One vector is turned by the same rotation once a step. Each row is the vector after some number of steps, and that number follows the row.
The counts run from 0 to 115.
[153 105  97 153  82 149 113 158 119 142 164  99 138 147 118 119  98  89
 153 137 154  93 107 200 123  99 105 146 159 122 161 155  68 120 154 129
 131 156 102 162 125 137 158 119 165 134 142 151 116  75 152 107]
69
[131 100  97 148  64 151 115 151 108 103 120  81 126 101 109 130 118 115
 183 167 190 131 101 170 111 129 112 124 150 114 103 176 112 120 135 131
 147 159 119 177 147 124 146 134 165 149 132 113 118 103 140 112]
103
[154  91 109 152  84 123 155 132 104 147 105 130 114 107 112 155 102 109
 137 162 137 112  89 196  97 146 122 102 129 115 128 133 126 117 165 162
 106 177 103 189 145 139 170 119 145 121 110 141  82 146 134 104]
46
[144 101 102 129 101 142 144  68 123 103 125 128 104 110 121 176  98  91
 153 158 156 130 119 161 145 153 139 119 115 118 120 175  89 119 136 104
 154 153  81 123 160 128 117  94 134 182 157 146 108  85 128 133]
25
[126  76 100 148 116 154  86 161  96 140 130  74 118  89 144 136 110 118
 177 130 128 117  92 160 107 157 136 128 111 118  92 120 116 115 139 156
 111 160 114 164 134 112 119 106 128 159 125 140 108  69 162 113]
91
[157 119 103 156  90 145 121 115 116 134 123 138 135  74 116 140 112 105
 151 158 129  98  96 181 147 148 105 118 115 121 154 167  74 131 157 170
 154 186  93 155 141 113 159 112 145 152 134 143 102 117 175 138]
35
[169 105 116 134  74 109 145 110 123 164 148 124 133 162 117 165  93 100
 165 147 169 130 111 205 138 105 122 121 145 123 156 158  92 118 145  93
 135 141  86 115 116 137 127 121 149 151 140 147 137  64 148  96]
65
[117  79 101 170 114 159 100 147  76 156 145  91 125 123 141 133  95 122
 157 152 116 133 106 173  85 140 132 114 116 100 111  89 117 133 128 169
 130 178 119 170 133 105 138 118 154 162 134 127  99  78 128  94]
85
[123  68 102 140  99 139 122 132 121 162  96  93 119 112 134 179  98 110
 173 142 157 136 119 170 121 140 159 109 107 101  82 143 130 106 103 121
 125 149  95 127 121 114  98 109 104 177 122 120 149  65 172  97]
94
[135  92  85 136 102 154 145 137 100 110 108 108 102  96  95 157 118  66
 169 137 178 151 113 186 114 105 136 106 127 130 101 177  93 117 111 137
 130 163  91 164 144 141 107 116 154 127 142 120 143 127 135  71]
13
[118  86  83 121 111 154 131 133  95 126 117 102 100 132 136 155 142  99
 186 137 147 138 118 189  86 128 159 113 124 127  86 109 155 110 122 110
 143 140  72 186 138 122 123 115 151 137 129  97 128 107 174  81]
10
[137 119  92 150  92 151 109 118 115 155 154 122 123 174 117 155 103 102
 138 147 104 111 130 176 122 110 142 140 166  92 127 148  88 145 168  79
 138 148  92 149  94 115 126 129 161 168 134 121 118  76 178 109]
72
[146  99 114 140  89 123 140 110 114 147  97 153  96 143 123 180 109 119
 123 162  96 107 117 184  91 143 157 104 127 100 109 127 151 130 186 129
 116 171  96 183 128 128 144 104 148 139 122 123  97 145 185 114]
44
[117  76 110 160 101 140 111 133 111 154 146 121 120 117 111 159  84  85
 139 162 102 133 104 187 107 126 126 105 149 106 107 126  87 136 127 158
 130 178 104 152 116 144 119 116 151 148 150 176 105  92 102 105]
81
[106  77 101 151 105 146 105 135 107 140 160 119 115 121 119 146  95  84
 141 147  89 121 103 189  95 130 123 120 154 109 112 109 105 132 145 157
 125 170  99 177 128 142 141 117 166 144 153 169  88  95 103 109]
80
[130  90  93 127  85 129 116 143 128 115 110 106  99 148 118 180 114 110
 178 153 180 149 118 172 109 126 141 106 131  96  92 171 130 116 134 102
 153 148  89 137 127 124  90 116 159 162 149 109 156  98 177  90]
100
[160  86 116 160  78 121 171 120 108 156  89 132 116 120 107 167  80 105
 119 159 150 125  98 192 112 127 127  89 118 112 128 145 112 115 144 166
 101 174 104 170 139 146 159 113 137 117 122 137 106 138 133  88]
47
[122  71 110 169 122 147 105 137 103 156 127  98 122 120 124 161  71 109
 140 141 119 140 124 164 116 118 159  99 101 107  96 143  91 121 110 157
 128 178 106 121 106 114 101  99 128 168 136 133 143  69 152  80]
88
[144 114 100 162  88 153 126 114 118 150 106 136 114 101 140 145 124 118
 126 154  99  86 121 179 113 147 135 128 123 103 129 132 120 123 171 145
 138 167  80 199 139 120 178  95 140 151 112 103 105 125 200 125]
39
[126  97  95 127  81 138  96 149 119 104 115  92 104 147 126 165 122 126
 183 158 176 136 120 168 101 133 135 123 128  98  89 155 144 129 150 103
 150 153 105 162 140 114 111 129 177 166 141 101 136 103 176 102]
101
[122  99  95 161  78 153 126 125 112 162 150 113 142 116 109 130  89  75
 137 145 106 109 102 199 128 115 120 135 179 101 132 130  71 129 140 117
 123 158  94 164 106 128 164 136 134 144 119 157  97  80 125 116]
75
[124  91  88 129 108 136 142 126 111 150  90 112 112 100 106 179 123  87
 179 135 144 140  97 187 124 120 151 104 122 126  94 148 110 104 101 112
 136 152  70 156 115 122 102 118 117 142 124 134 135 103 167  89]
8
[148 104  84 150  96 173 142 120  90  99 127  90 116  85 106 146 111  91
 165 144 190 128 101 157 134 129 134 131 131 121 103 178  82 131 129 127
 125 160 106 169 165 116 138 133 146 156 130  99 100 106 115 102]
18
[121 107  98 159  80 159 137 123 128 123  98 107 123 131 109 161  97 106
 155 157 187 138 134 161 137 113 128 122 142 100  90 204  97 113 116 101
 160 165 104 143 138 122 128 131 147 169 132 102 147  98 142  97]
105
[147 124 100 162  88 152 139  97 117 160  99 150 122 125 131 160 109 122
 124 161 110  97 133 176 125 139 144 119 114  89 130 128 112 132 171 120
 151 163  74 166 123 108 158  96 135 165 118  93 115 113 213 121]
38
[139 109  92 127 108 156 131 126  93 100 115 108  90 137 116 175 119 100
 162 154 171 145 128 153 111 123 160 103 118 107  91 153 116 138 150  96
 134 155  97 167 136 117  89 123 170 157 147  85 133 115 164  78]
15
[147 126 106 156  83 140 147  90 117 160  92 150 122 115 115 172 103 113
 129 161 117 105 124 181 145 138 136 110 113  97 141 158  91 130 147 123
 154 168  77 136 117 107 155 110 127 167 121 116 126 117 206 122]
37
[130  93  79 122 106 158 124 148 100 115 118  95  98 112 125 139 131 102
 183 129 173 136 111 194  86 135 138 118 123 132  98 117 140 123 133 129
 132 154  80 202 147 132 133 115 158 134 136 107 111 119 157  97]
11
[169  97 115 126  87 115 114 130 114 126 158 101 109 165 143 151 105 114
 175 131 151 105 102 185 109 140 138 148 128 136 146 133 136 114 192 101
 114 129 100 163 154 140 141 103 155 150 130 155 100  74 153 114]
62
[174  86 126 163  93 124 152 128 111 143 134  89 122 124 135 146  82 101
 143 121 169 114  99 179 127 126 140 147 113 143 136 155 112  99 150 125
  94 147  94 157 157 151 153  97 103 137 117 153 103  65 122  98]
58
[131  76 108 180 113 159 117 149  93 156 121  92 130  99 120 142  73 106
 143 147 127 133 115 183 119 117 134  99 108 111 109 129  86 111 100 171
 123 182 113 134 119 117 120 104 131 153 148 149 131  73 119  72]
87
[123  73  96 128  89 134 105 161 140 120 117  84 108 101 115 146 106  93
 186 138 184 138 107 189 109 133 125 115 128 126  98 166 112 101 111 150
 135 152  99 150 147 141 122 102 142 141 147 142 138  95 149 104]
98
[138 102  91 130 107 145 142 124 104 110 105 116  94 129  97 168 119  84
 158 151 170 149 113 172 116 115 150  92 124 119  93 174  98 131 121 114
 134 156  87 154 129 125  85 122 161 147 141 105 140 116 148  72]
14
[129  82  86 133 107 161 136 155 103 110 121  95 103  96 112 140 123  74
 175 138 174 140 100 191 103 121 133 119 133 134 103 150 110 118 122 148
 126 164  85 190 154 136 121 116 158 120 140 108 120 120 135  87]
12
[134 106  98 155  74 155 130 137 120 116 112  91 128  99  99 135 100  99
 174 163 193 134 110 169 136 122 103 118 147 111  97 198  90 116 121 122
 150 159 112 159 142 126 137 140 149 154 131 111 130 102 137 104]
104
[120 100 105 163  90 156 136  94 132 103 120 117 110 104 108 171 101  88
 151 166 137 133 118 148 153 135 123 136 152 115  94 207  86 117 125 108
 145 162  98 155 151 143 135 123 146 172 134 145 110  91 121 136]
110
[113  87 109 153 115 139 115 110  94 168 138 123 121 146 121 183  77 117
 142 170  99 144 121 170  99 129 149  91 124  88 100 110 113 135 128 134
 138 171 105 134 112 106 100 125 158 176 145 139 121  87 131  89]
83
[123  85  88 138 113 152 107 150 105 130 116  94 109  71 121 148 133  87
 188 125 123 128  86 180 111 140 138 124 124 143 102 137 113 103 135 147
 120 161  83 194 133 126 123 114 128 132 131 147 105  98 177 104]
6
[114 109 107 163  87 151 146  79 124 116 116 123 101 127 118 193 104  98
 145 171 131 132 135 147 145 147 137 120 141 103  92 200 104 112 131  89
 170 158  90 150 144 128 121 125 150 184 129 140 112  90 131 135]
111
[110 114  93 161  93 170 112 130 114  94 119 105 101 142 139 150 115 121
 147 156 147 119 137 148 114 133 137 143 132 103  85 177 131 126 162  99
 158 153  98 186 163 128 140 122 166 183 125  93 118  90 152 114]
107
